(in the rows, 128 means zero)
First come named moves, each a turn or a mirror, each shown by rows before and after it. For each pair of rows after them, which moves, in which order, take the first row to the second? The first pair is done for you.
move k398:
[149  99 141 154 136  98 146 146 151 135 106 160 170 119 124 131  89 110
 140 131 130  92 104 113 138  64 165 157 148 119 118 140 125 177 163] -> [134  94 139 158 133 107 138 141 143 132 112 148 167 112 131 137  88 121
 140 117 147 110 106 113 119  65 148 161 116 120  96 118 123 177 175]
[ 86 160 139 133 166 152 109 117 135  96 219  95 147 120  90 176 148 139
 128 118 116  92 103 128 109 128 108 167  89 104 114 150 138 134 177] -> [117 159 166 125 151 128 110 135 159 106 208 122 140 143  61 158 151 135
 113 155  93  57 116 132 145 130 130 144 134 114 143 185 123 149 149]
[111 178 185 156 103 161 168 140 125 156  70  79 130  94 169 121 133 175
 212 163 184 140 195 176 115 109 113 147 132 164 151 121 118 118 182] -> [142 179 193 143 110 142 177 152 139 166  62  92 138 107 161 112 128 183
 201 190 168 122 199 180 143 116 130 130 156 165 156 131 115 111 157]
[148 110 150 146 159  77 117 136 125 120 141 100 164 145 123 129 121 134
 133 101 129 112 145 141 151  94 133 154 137 104 105 122 141 139 148] -> [147 118 146 145 156  86 111 138 118 125 142  96 165 149 127 124 125 133
 125  93 135 110 145 141 140  95 137 148 129  98 103 125 135 139 146]
move k110:
[125 112 143 120 129 108 119 129 146 141  96 124 107 155 136 137 139 142
 106 153  98  99 153 151 171 179 120 115 139 121 189 136  68 121 102] -> [129 117 166 116 117  92 123 141 138 139 105 148 111 152 122 135 119 144
  96 164 106  78 138 145 180 171 139 111 146 134 182 133  81 130 105]
[128 146 168 118 125 121 147 142 134 139 117 167 154 136 140 104  79 149
  88 173 151 160 132 135 141 130 150 111 151 167 134 133 127 167 118] -> [102 136 159 132 150 144 138 127 138 135  97  91 133 131 164 112 129 154
 116 125 128 182 189 151 133 136  93 113 134 118 158 140 101 131  93]
[103 122 127 126 119 150 122  98  96 105 130 116 112 106 156 157 117 160
 126 133 137 143 121 135 107 139 101 105 112 120 127 131  93 135 154] -> [121 114 135 143 118 100 115 128  87  91 149 123 141 122 125 156  93 161
 124 129 134 116 130 139 135 118 120 127 125  98 115 128  97 147 157]
move k550:
[120 123 125 121  79 120 150 166 122 168 112 120 101 136 125  72 171 107
  91 161 171 147 154 123 121 169 120 128 128 195  99 135 135 193 131] -> [106 111 127 138  83 116 145 164 101 155 116  92 102 134 127  67 178 105
  99 149 167 146 192 132 130 165 106 148 135 159  90 132 124 175 123]
[122 141 126 121 121 123 116 124 153 117 116 117 124 145 156 131 123 125
 145 118 115 145 138 151 123 137 108 119 146  76 120 136  84  91 104] -> [147 158 142 110 109 116 130 109 163 134 104 156 130 129 163 129 101 124
 140 153 129 162  97 154 123 126 127  92 158 110 136 133 106 136 133]
[118 145 133 108 116 170 142 143 127 134 143 152 111 108 146 103  97 161
 119 138 144 146 120 101 129 162 153 148 158 171 141 101 147 115 130] -> [ 90 137 143 127 130 165 143 155  95 124 145 124 119 109 149 100  95 161
 140 127 146 153 165 117 133 152 134 179 150 137 138  92 137 105 138]

Between the rows of a pair lie 2 to 3 moves.
[162  92 123  72 129 108 106  53 174 147  92 157 113 145 136 113 148 119
 109 147 105 125 140  99 129 122 143  33 181 146 196 205 126 139 132] -> [191  90 130  77 119  87 122  80 153 138 115 179 140 157 116 103 124 111
  97 151 105 104 126  96 147 102 162  41 199 148 188 199 137 144 144]	k110 then k110
[104 118 132 148 173 136 128  52 109 166 140  55 145  98 156 183 139 107
 122  88 151 185 131 151  72 119 122 126 121 163 119 145 136 167 139] -> [172 111 138 142 151  87 150  86 108 154 156 136 175 123 103 184 106  99
  93 120 150 130  87 134  99  98 182 123 139 177 104 131 163 197 164]	k110 then k550 then k550
[101  79 113 153 107 166 154  81 123 127 104 119 143  50 158 122 138 124
  98  86 165 153 182 119 100 141 101 193 113  71  92 122 135 149 164] -> [116 101 122 119 102 190 148  64 154 146  83 135 119  47 179 124 155 132
  74 134 154 152 176 121 101 162 108 129 138 110 133 170 125 142 118]	k110 then k398 then k110
[131 133 108 137 115 167 113 117 144 162 120 116  83 126 131 112 154 144
  99 114 114 106 192 151 136 181 110 126 166 100 175 141  85  91  76] -> [113 136  82 155  67 175 108 127 105 149 164 175 103 111 130 141 112 123
 103 123 164 136  76 114  74 168 138 166 101 151 109  86 142 106 154]	k110 then k398 then k550
[162  95 124 142 117  72 114 120 141 100 158 126 133 157  90 136 158  89
 123  99  92  78 120 125 156 117 142 118 133 102 147 154 126  96 123] -> [130 120 102 113 106 130 113  76 138 130 152 131 110 100 144 152 163  86
 126 106 129 134  63  99  92 137 124 107  89 162 144 131 151 122 145]	k110 then k398
[152 145 107 120  73 151 132 132 149 123 153 196  95 153 106 105 118 121
  78 173 117 106 101 104 120 180 164  93 162 166 141 150 111 102  88] -> [ 96 108  82 161 116 170 112 114 143 111 141  87  88 141 135 114 157 118
 122  84 108 138 168 133 101 167  94 134 131  91 133 124  98  58  68]	k110 then k398
[131 130 158  81 177 144 125  82 158 156  96 105 118 113 174 148 176 119
 118 128 138 137 108 152 123 121 119  88 110 174 151 162 133 156 132] -> [132 101 160 110 197 106 121 115 152 136 101  64 137 144 150 139 179 104
 137  89 118 110 163 172 149  93 103 120 117 105 138 155 118 151 124]	k110 then k110 then k110
[120 130 110 145 140 122 110 122 143 104 154  90 119 138 109 147 160  93
 140  87  89 133 134 148 120 159 104 138 136 101 124 119 111  99 122] -> [113 143  95 129 136 153 103  93 151 128 155 106 102 122 124 160 172  95
 130 101 107 152 108 140 110 165 100 118 138 137 140 133 117 105 116]	k110 then k110
[139 145 106  92 100 161 137  98 169 111 137 163 114 157 147 152 112 133
 111 180 155 166 109 117 103 150 156  99 105 147  97 143 180 157 163] -> [112 133  97 113 133 177 127  78 181 108 126  92 105 150 175 151 146 123
 133 132 139 186 147 146  92 153 104 105  94 101  98 138 158 121 141]	k110 then k110 then k110
[146 140 149 129 137 132 144 120 141 151 133 145 114 121 105 149 118 139
  93 157  93 130  92 104 127 130 154  87 131 121 181 148 138 138 143] -> [121 126 138 151 135 126 148 141  92 129 160 125 134 110 106 155  87 141
 113 128 121 147 102 101 123 113 140 140 102  98 137 101 157 153 190]	k398 then k550 then k110
[ 99 123 107 154 152 135 116 122  99 116 120  65 140 118 131 120 115 148
 156  98 136 173 183 128 129 109  77 175 123  97 103 105 116 112 134] -> [152 149 134 106 108 129 133 122 139 138 107 151 132 123 110 101 105 168
 100 194 119 135 125 128 151 136 152  94 189 170 152 151 120 152 117]	k398 then k110
[119  91 145 141 167 100 145 154 111 100 121  64 143 135 146 150 129 119
 164  53 115 137 205 145 114 106 108 163  95  64 123 121 141 137 128] -> [108 140 137  98 108 151 138 126 106 137 126 153 136  94 172 157  98 128
 144 122 169 170  74 118  69 149 140 110  68 181 115 113 182 179 166]	k398 then k110 then k398
[150 147 129 108 142 140 181 157 188 167 132 151 169 139 109  79  47 168
  77 208 132 123 117 173 142 137 154 165 152 157 123  98 148 154 170] -> [ 86 128  96 119 177 176 167 133 173 171 120  69 163 117 158  90  79 142
 122 145 133 194 149 180  79 148  81 199  84 118 105  78 127 112 165]	k398 then k110
